In the rows, 128 means zero.
Each named move below is a turn or a mirror, shown by a few rows before and after it. Which moves, in which order, take the first row of each later pair to the second? The first pair is answered.
J_704 (before |-> after):
[100  82 153 178 109 146 140 130] |-> [101  80 154 178 108 149 141 130]
[150 158  66 140 141 129 162  95] |-> [146 159  67 139 143 126 160  93]
[135 171 133 111 126 114 112 158] |-> [136 171 135 112 126 115 111 160]
J_322 (before |-> after):
[140 150 121 149 111 121 145 115] |-> [138 137 107 138 127 112 135  98]
[134 122 131  93 137 129  98 165] |-> [137 126 134  93 137 133 101 169]
[175 135 148 125 132 137 145 164] |-> [163 101 111 102 166 114 127 125]
[130  71 120 112 150 128 118 115] |-> [146 110 164 139 110 155 143 158]
J_880 (before |-> after):
[133 125  96 106 142  94 129 106] |-> [152  91 102 124 129 123 131 104]
[115 110 135 130 136 111 138 114] |-> [118 118 125 116 144 105 133 118]
[135 135 108 147 126 122 128 126] |-> [137 133 109 148 126 123 130 126]
[154 120 141 122 134 158 138 143] |-> [127 132 163 141 132 147 147 135]
Then:
Each pair is 2 to 3 moves apart.
[108 159 130  90 136  98 114 158] |-> [133  63 128 120 126 145 115 123]
J_880 then J_880 then J_322
[125 124 120 158 112 123 140  75] |-> [153 111  96 134 117 134 129  84]
J_880 then J_880 then J_880
[ 98 140 133 148 132 109 141 102] |-> [158 119  95 110 131 140 122 127]
J_322 then J_880 then J_880
[113 195 153 106 120 102 117 161] |-> [115 141 188 163  89 144 138 149]
J_880 then J_880 then J_880
[108 148 139 104 122 123 135 159] |-> [123  91 118 100 133 138 124 133]
J_880 then J_880 then J_322
[142 122 131 102 127 144 111 171] |-> [ 98  83 146 132 134 133 117 124]
J_880 then J_322 then J_880
[158  98 150 139 124 140 141 160] |-> [120  92 162 155 132 124 147 133]
J_322 then J_880 then J_322
[104 187 157 172 119 115 162 110] |-> [161 199 141 147 106 143 153 149]
J_322 then J_880 then J_322
[ 83 134 158 124 156  90 118 129] |-> [155 140 154 116 124 143 119 184]
J_880 then J_322 then J_880
[114 134 100 134 133 117 155  68] |-> [152 151 128 151  92 156 169 114]
J_880 then J_880 then J_322
[135 127 150 104 132 136 100 151] |-> [109 107 148 111 143 125 102 124]
J_880 then J_880 then J_322
[ 53 107 134 136 148 113 133  85] |-> [100  55 116 137 136 159 125  91]
J_880 then J_880 then J_880
[116 109 186 149 121 145 123 170] |-> [155 103 145 108 132 152 101 181]
J_880 then J_880 then J_880
[ 87  94 136 124 136 101 114 102] |-> [150 136 116  83 122 125 104 162]
J_322 then J_880 then J_880
[130 153 169 178 116 159 136  88] |-> [172 194 112 107 139 144 107 121]
J_880 then J_880 then J_322
[115 142 155 124 103 138 126 180] |-> [118 106 103  85 142 119  98 145]
J_880 then J_880 then J_322
[115 128 125 145 106 142 161 130] |-> [110 116  96 121 132 122 145 111]
J_322 then J_880 then J_880
[114 139 103 105 156 106 140 131] |-> [141 128  95  99 148 125 137 143]
J_322 then J_880 then J_322
[112 119 163 150 100 159 146 137] |-> [ 97 140 164 148 105 145 147 137]
J_322 then J_880 then J_322
[118  53 129 102 133 144  86 150] |-> [ 58 126 165 119 138  99 103 154]
J_880 then J_322 then J_880
[166 125 164 149 106 173 136 177] |-> [175 159 127 102 129 144 119 188]
J_880 then J_880 then J_880
[ 93 145 172 156  92 104 141 125] |-> [132 173 160 131  84 118 132 163]
J_322 then J_880 then J_322
[ 99 160 141  92 144  93 106 171] |-> [ 85 120 188 153 113 126 131 155]
J_880 then J_880 then J_880
[139  95 106 134 144 164 122 116] |-> [ 93 115 120 144 155 130 128  97]
J_322 then J_880 then J_322
[158 100 168 158  97 157 157 139] |-> [131 179 117  86 146  81 130 143]
J_880 then J_880 then J_322
[104 164  82 111 163 104 150 112] |-> [152 155  69  96 151 134 145 137]
J_322 then J_880 then J_322
[161 134 129 119 114 151 121 158] |-> [ 92 123 157 153 126 123 132 111]
J_322 then J_880 then J_880
[142  83 118 135 136 138 116 156] |-> [102  87 130 149 147 113 124 133]
J_322 then J_880 then J_322
[132 139 132 163 100 148 157 120] |-> [166 133  99 127 111 156 140 130]
J_880 then J_880 then J_880
[149 133 130 151 136 146 114 138] |-> [146 149 120 136 146 133 109 142]
J_880 then J_880 then J_880
[108  40 167 161 107 155 116 152] |-> [ 48 110 184 160 124  99 125 146]
J_322 then J_880 then J_322
